Here are some numbered points:
[ 20 -54  26  36   4  26 -25  11  39  18 -23  41   7  63  16  -9 -50  39
 -15 -16  23 -11  -4   3  11  22   5   0  13  13   9   6  -4 -18  13   1
   5  25   6 -16 -12 -33  42  15  -6  30 -20   5] 0
[-13 -24  -7  14   0  22  -8  40  15   7 -34 -17   7  29   6  19   2   3
 -19 -16  -8  14   2  40 -13  -5  29 -17 -14 -14 -13   1  31  26   1  45
  -5 -10  10  18  19 -12 -11  -2 -25  21 -16  -9] 1
[  5 -44  42  29  11 -48  -3  44   2  18  26 -26 -15 -10  -3   7   5  17
  19   2 -15  10  24   0 -25 -54  50 -17 -28  50  18  -1  -4  26   4   3
 -57  31 -26  32  16  32 -24  46   6  25  -7  -9] 2
[-28 -31 -35 -14 -13 -32 -17  11  12 -26 -21  26  -5 -36 -33  -2  48  12
 -58  13  -4  -7  19 -16  14 -15   8 -44   5  19 -29 -29  89  65  29   9
  21   4  -9  21 -11 -21 -29 -11 -11  16 -23 -14] 3
[  3  61  14 -34  10   2   6  -7  23 -19  34 -31  -2 -41 -25 -26  19  -2
  55  39   6  -6   4  -9 -13 -67 -23 -14 -44  22  22 -12 -33   0  38  19
 -34   2 -18  -9 -13  49 -46  25  12  15  30  -6] 4
[-10 -11 -46  11 -27  -6   8  36 -15 -34 -15  26  31  25   2  17  28 -20
 -58 -23 -22 -24  -5  28  20  17  -4 -10  29  -7 -19 -11  48  15 -39  11
  12 -20  27  16   9  -8  -1 -50 -31 -17 -25 -12] 5
[-21   8 -30   9 -15 -42  44 -23 -56 -27 -27 -34 -28 -41 -23 -46  27  10
   3 -19 -21   0  11  11 -15  36 -23 -12  35 -33 -11  46 -72 -33 -69   4
 -27   7  17  35 -12  -4  -1 -25  39 -76 -19   6] 6
[ 20  26  34  19 -16 -34  35 -36 -22   1  -7 -39 -34 -99  -3  -8 -24  12
  27  -3  12  45   2  12  33   5  24  29 -21   8  30  78 -81 -37 -42   8
 -43  54 -19  29  -9   4 -18  25  75   4  19  24] 7
[  7  40   7 -11   3  14   8  12   9  15  18 -20  10  25  11  -3  -7 -30
  33  -1 -30  10  14  29 -11 -18  18  30 -13 -14  15  10 -23  -9 -25  28
 -48 -34   5  25  11  34  -2   4  -5   1  38  -2] 8
[ -6  37 -42 -18 -27  -2  24   3 -11 -27  21  18   3  -2   2  -1  32 -15
 -10 -22  -1 -20   1   4   5  42 -33 -20   7 -18 -12   8  -9  -4 -32 -16
   9 -36  14   0   9  18   1 -20   0 -26   4 -26] 9
[ 17  29  19 -22  14  -4   0 -37  33  18  38  26 -41  -3   4  14 -49  -2
  16  -7  39 -16  -5 -14  69   5   3  15 -22  -9  62  31 -46 -35  19 -28
  -2  12 -37  -2  -8  13  24   1  29  11   7   2] 10
[ -5 -50   8   8  26  12 -10  63  -2 -36  -6   3  -2  69  -2 -43   6  29
   7 -27 -56 -45  31 -15 -36 -10 -27 -50  56  19 -10  -3 -54 -19 -65 -36
 -51   4  49  16  15  20  42 -15   2 -37 -40 -26] 11
[-40 -12   9 -25   0  24  19 -25 -16  -8 -11  21   5  19  -9 -12 -10 -11
  -6  10 -49   5   9  22  -6  23 -30 -10  33 -39   4  -5  -3 -15 -37 -25
  15 -31  14  -6  -8  28  11 -42  36 -35  -7  21] 12
[  0  23 -41 -18   0  23 -17  11  23  -9   0  18 -23  29   1  -2   9   7
 -26 -26   2 -11  36 -12   3  71  -6 -24  13 -39 -24 -11 -26   6 -11 -14
 -11 -18  19  24  30   4  19   5   2  -8  -7 -50] 13
[-40  16 -15  11 -18 -34  40 -30 -52 -24 -37 -51 -15 -65 -26 -37  22   4
   6 -22 -32  21  14  13 -23  34 -11   2  41 -36 -18  23 -79 -23 -70 -10
 -28  21  16  37  -2   5  -1  -8  58 -66 -18  14] 14
[ -1 -42  35  29   1 -20 -12  21  -6   6   7 -32 -11  -9  -3  18   6  21
  10   2 -20  12   0  12 -25 -51  46  -8 -14  36  18  -8  -4  15  -7   4
 -51  34 -12  21  17  29  -6  43  21  27  -6  -1] 15
[-14 -28  -7  31  -2  24 -15  38   6  11 -43 -28  24  12   7   8   5   2
 -31 -10 -12  14  -2  37 -19  -8  31  -1   1 -16 -26  -5  45  24  -5  48
   7 -16  26   3  15 -19   0  -1 -34  22 -15  -3] 16
[-11 -83  29  54   1 -17  27  16 -25   2 -21 -21  22  14  19  43  -3   1
   7  10  -9  13 -37  34 -46 -35  19 -15  24  22  15 -24  20  -6  -6  10
  -6  36   5 -14   8  11 -10  25   4  25  -5  17] 17
[  7   3  -9   6 -17 -36   2 -13  -7   6  17 -28 -31 -17  -4  47  10 -20
  -1 -32  29  19 -18  17  46  17  39  18 -26   2  32   5 -14  -5 -19  -6
 -18   9  -7  41  48   7  -2  12  15   5  21 -20] 18
[ -5 -18  19 -18   0  21 -19  -6   9 -26 -16  67  -9 -16 -46 -37   8  20
 -38  18   8 -34  34 -44 -11  12 -30 -64  18  42 -39   3  16  56  22 -11
 -18  24 -45   8 -40  15 -13 -11  15  46 -19   4] 19
[ 33  -3  -5  30 -42  -3   0  -9 -25  -1  11  12  14  10   8  27 -15 -21
 -17 -32  24   0 -16   7 -18  53  22   9  15  -2 -25  -7   5  -1 -10 -14
   4  13 -20  22   9   1  -2  17 -36  33  -5 -15] 20
[  9 -47   8   9  33  -9   7  52   7  -7   2 -23 -15  46  16  12  -6  13
  12 -25 -23 -27   4   9  -7 -15   0 -30   9  18  22 -23 -53  -8 -45 -20
 -48   6  41   7  21  -2  36  16   0  -5 -22 -44] 21
[ -3 -23 -29  30 -16   0 -13  27  17  10 -39  -3  -1  13  10  22  -1  -3
 -47 -24  20  10  -6  26  14  21  25  -8 -10 -20 -14   6  34  20   7  33
  17  -2   9  19  21 -41   3   5 -26  29 -17 -11] 22
[-24 -26 -26  16  -7 -53  44 -11 -42 -40 -38 -18 -15 -63 -15  31  46  -1
 -33 -11  -6   4 -37  49  46 -14 -14 -27  21  -8  12  32   3   2 -62  -1
   2  12  32  15  15 -27 -25 -33  46 -45 -11   8] 23
[ 37 -43  52  65  15  28  -7  17  -5  36  -4   8  30  35  37  -8 -34  15
  13  -8   3 -14 -23   6 -32 -48  27  16  13  31  -5  10   0  -6   4  28
 -24  37  12 -16 -27 -19  13  45 -23  41 -17  18] 24
[ -3  10   1  24 -25   6  11 -52 -35   8 -11  -1   5 -22 -13   3   2 -15
   6 -11  25   4 -21   7 -21  29   0  12  18 -14 -13  14 -15  -7   7 -23
  37  -3 -15  16  -6   3  -5   3   6   9  -1  24] 25
[  9  11   3 -35  27  31 -25  -4  57  48  26  20  -8  24  26   7 -20  12
  14  48  40  -1   3 -39  30 -16  -9  13 -55  -1  32 -17  56  14  90   7
  46  -5 -25 -65  -7 -15  16 -12 -27  15  17  17] 26
[ 41   1   6  18 -24   1 -17  -3   4   0  -5  10 -11   1   3  35 -14   7
 -19 -35  60 -15 -23   8  25  41  31 -14  -6  22   7  14 -32 -13  14 -25
   3  29 -20  13  16  -9  -9  20   1  45  24 -21] 27
[  4 -53  43  26 -14 -18  -1  -4  20  19   1  12 -11  -5  -6  20 -15  17
  -3   0  24  -5  -3   1 -16  -7  22 -37 -11  40  28  12   3  -1  10 -19
 -30  48 -34  23   2  22 -17  36  21  40  -1  -9] 28
Which two points above are nearest to each new point? Their numbers follow each, nearest first.
[-17 -37  32  42 -43   5  -5 -34 -58  -6 -55  18  12 -27 -15 -11  -5 -17
 -31 -21 -14  20  -3  21 -21  29  39  21  61  -9 -49  16   1   0 -22  -7
   0  27 -28  33 -26   9   2  -8  15   4 -13  45] 25 20
[ -8  32  17 -17  15   1  -8 -70  -9 -21   0  -3  -1 -60 -43  -5   7  -2
  17  53  10   4 -24 -45 -21  -2 -53 -17  17  21  -9 -26  16  -5  58 -31
  57  10 -35 -50 -29   0 -27   0  27 -12  23  26] 25 4
[-15  44 -41 -23  -8 -15  21 -15 -16 -36  -5 -24  -8 -55 -26 -51  23  19
  15   9 -17  11  23 -32 -20  15 -39 -13   1  -5 -30  -3 -33 -11 -16 -14
   8 -12   4  -8 -20 -11 -18  -2  17 -46  -7   1] 9 6
[ -3 -22  19  15  17  37 -12  19  -4  28   6  -5  56  37  33  -5 -11 -20
  19  37 -14  24  -9 -24 -47 -29  -6  33   2  -6 -21 -31  69  32  46  40
  33   4   7 -56 -15 -16  14  -3 -62  -3  -5  36] 16 24
[  7  12   7   7 -28  38  13 -34  -8   3   6  32  13  19  13  -3 -29  -8
   7  -9  17  -7 -21  -7  -2  43 -24   3  29 -15 -11   6  -8 -26 -11 -14
  17  -4 -14  -5 -23  14  16 -12  -6  -3  26  12] 25 20
[  4 -40   7 -15   0  17  25  22 -11 -16   1  42  19  60  20  11 -10  -5
 -11 -25 -26 -46 -11   5  19   0 -41 -23  46   2  15  10  -6 -22 -56 -14
  -6 -19  47 -11 -15  19  28 -44  -6 -27   2  -4] 12 5
[-12 -39  40  25 -27   0  -2 -43 -42  16 -46  35  -5 -19 -24 -21 -12 -13
 -29 -22   4  22   1  20   0  36  30  31  57 -14 -39  35   2  -2 -24  -6
   0  24 -42  41 -23  -5  20  -2  33   9  -3  53] 25 20
[  2 -56  31  68 -17 -32  -1  16 -41   3  -2 -25  22   2  14  24  19   9
  -7 -19 -13  -7 -26   8 -62 -25   8 -10  36  30 -29 -10  12   7 -20   0
 -26  49  -5  18  -3   9 -13  39 -22   7  -5   0] 17 15
[ -7   5 -19 -20  17   3  -1   1  27   1   4  24  -1   0  -2 -20  -3  16
   3  41   1   4  11 -54  -8  -6 -54 -12 -11  17 -16 -13  54  28  47  12
  25   3  -7 -47 -26 -31  -7  -5 -18  -9  -5  -7] 26 3
[ 16   9   7 -27  23  44 -26  -6  58  19  27  36  21  35  27  10 -27  -3
  15  42  36   8  12 -35  26   3 -31  23 -37   8  13  -7  63   5  81  15
  33  -6  -3 -66 -11 -28  15  -4 -35  17  31   5] 26 0
[ 33  18  25  -7   9  19   2 -14  21  29  17  16 -14  34  25  -1 -50   0
  22 -27  18 -13  -1  -9  48  23 -12  41 -15  -7  42  36 -58 -53 -13 -30
 -10   8   8  -1  -3  -8  39   6  -1  -1   1 -12] 10 0
[-18  -2  -9 -16  16  -3   3   7  30  -4  13   5   5  -2  -5 -11   4  16
  -6  46   3   1  16 -48   6 -15 -49  -8 -16   2 -11 -18  66  41  48  23
  39   7 -14 -45 -25 -17   2 -25 -35 -16  -6  11] 26 3
[-13  -9 -12  36 -28 -53  21 -24 -43 -11 -18 -20  21 -59 -14  53  40 -32
 -14  -9  15  33 -51  37   3   7  31  23   4  -9  -4 -12  38   6 -14  -6
  38   5  -2  14  21  -7 -31   2  10  -1  12  12] 25 18
[ 38  18  -8 -19  -2  74 -11  51  34  12  54  45  30  86  53 -30 -37   9
  10  20  18 -16  11 -54  -5   8 -46  14  -9   8 -31  -6  28  -7  40  20
  11   7   4 -72 -27   6  47 -13 -71   8   5 -19] 26 0
[  7 -18  -1   9   1 -37 -17 -15   9  20 -10 -21 -50 -30 -15  49 -12 -13
 -27 -17  46  15 -17  31  61  30  52  14 -22   8  34  14 -21 -14 -11 -17
  -7   1 -18  44  51 -18   5  -3  36  21  13 -13] 18 27
[ 41  29  19 -21  14   1 -32 -34  24  13  50  22 -12  15   2  -8  -6  11
  27  39  52 -11 -20 -59  34 -16 -34   9 -27  45  19 -20  38   9  84 -13
  41  12 -33 -59 -20 -25  -7  18 -45  21  28  -8] 26 10
[ 14  -2  -4  40 -45 -43  11 -17 -51  -7  -6   0 -11 -44  -7 -13  -1 -17
 -30 -44   2  -1   7   6  22  14  38  19  32   1 -43  35 -36   1 -52  -7
 -19  39 -22  51  -4  -9  -2  23   9   2 -29  -7] 20 25
[-37  -8 -14 -10  10 -32  53 -24 -32 -60 -19  -8 -13 -64 -43   0  33  17
  -5   8 -15  -4 -30   8   7  -7 -53 -50  29  16  18   6 -28 -17 -44 -41
  21  -5  19 -15  -7  14 -35 -31  64 -37  -4  10] 23 6
[-10  25  -1 -29   9 -12 -11 -53  -9 -14  -1   2 -20 -30 -25  -8  -9  -2
   5  -7  -2  16   7   0   3  51  -9   5  15 -21  16  13 -43 -34 -11 -42
  18 -12 -25  11   4   2  12 -13  44 -31   7  10] 25 12
[-21  22  14 -25  10   3 -12 -84 -17 -15 -18   4   1 -33 -45 -11  14   1
  14  59  -1  -1 -17 -31 -28   0 -48 -12  31  12 -11 -41  11  -4  51 -34
  48  -2 -34 -36 -26   5 -22   0  36 -13  25  37] 25 12
[-12   6   6 -11  17  -9  -2   1  13 -14  18 -12  -2 -24 -11 -44  20  23
  20  38 -21  14  12 -26 -10 -61 -31 -12 -18  20   1 -11  18  15  40  26
   3  18   2 -30 -35   0 -23  -2   3  -9  -4  19] 4 15
[ 22  21  -6  -5  11 -21 -18  26  -3 -16  16 -12  -4  -8   0  18   5 -26
  17 -30   0 -20   2  13  31 -29  33   1 -10   7  33  -4 -33  -6  -9 -20
  -9 -15  17  24  23  11 -12  -1  -2   8  -7 -15] 18 8
[-19  34  15 -37  12   1  -7 -51   2 -25 -12  10 -37 -73 -53 -45   8  23
  15  35   1   2  10 -19   7 -15 -27 -18  10  24  -8   9 -37  -7  17 -30
   6   4 -26  -4 -25  28 -24   4  51 -12  12  26] 4 25
[ -7 -22   7  25  10  29  16  14 -19  10 -16 -28  25  29  12  26 -10  -8
  22  13 -26  28 -29  28 -41  -7  -3  24  12 -28  -7 -23  21 -20   7  11
  26 -22  54 -34   6 -13  10   1 -21 -17  -1  24] 16 1
[ 17   1  -5 -31  26  43 -13   3  38 -13  33  64  24  57   5  -8  -8  22
  12  40  21 -46  -5 -72  -8   3 -85 -28   7  28   4 -35  42  -7  66 -24
  49   2   7 -79 -24   8  16 -26 -44 -13  13  -5] 26 0
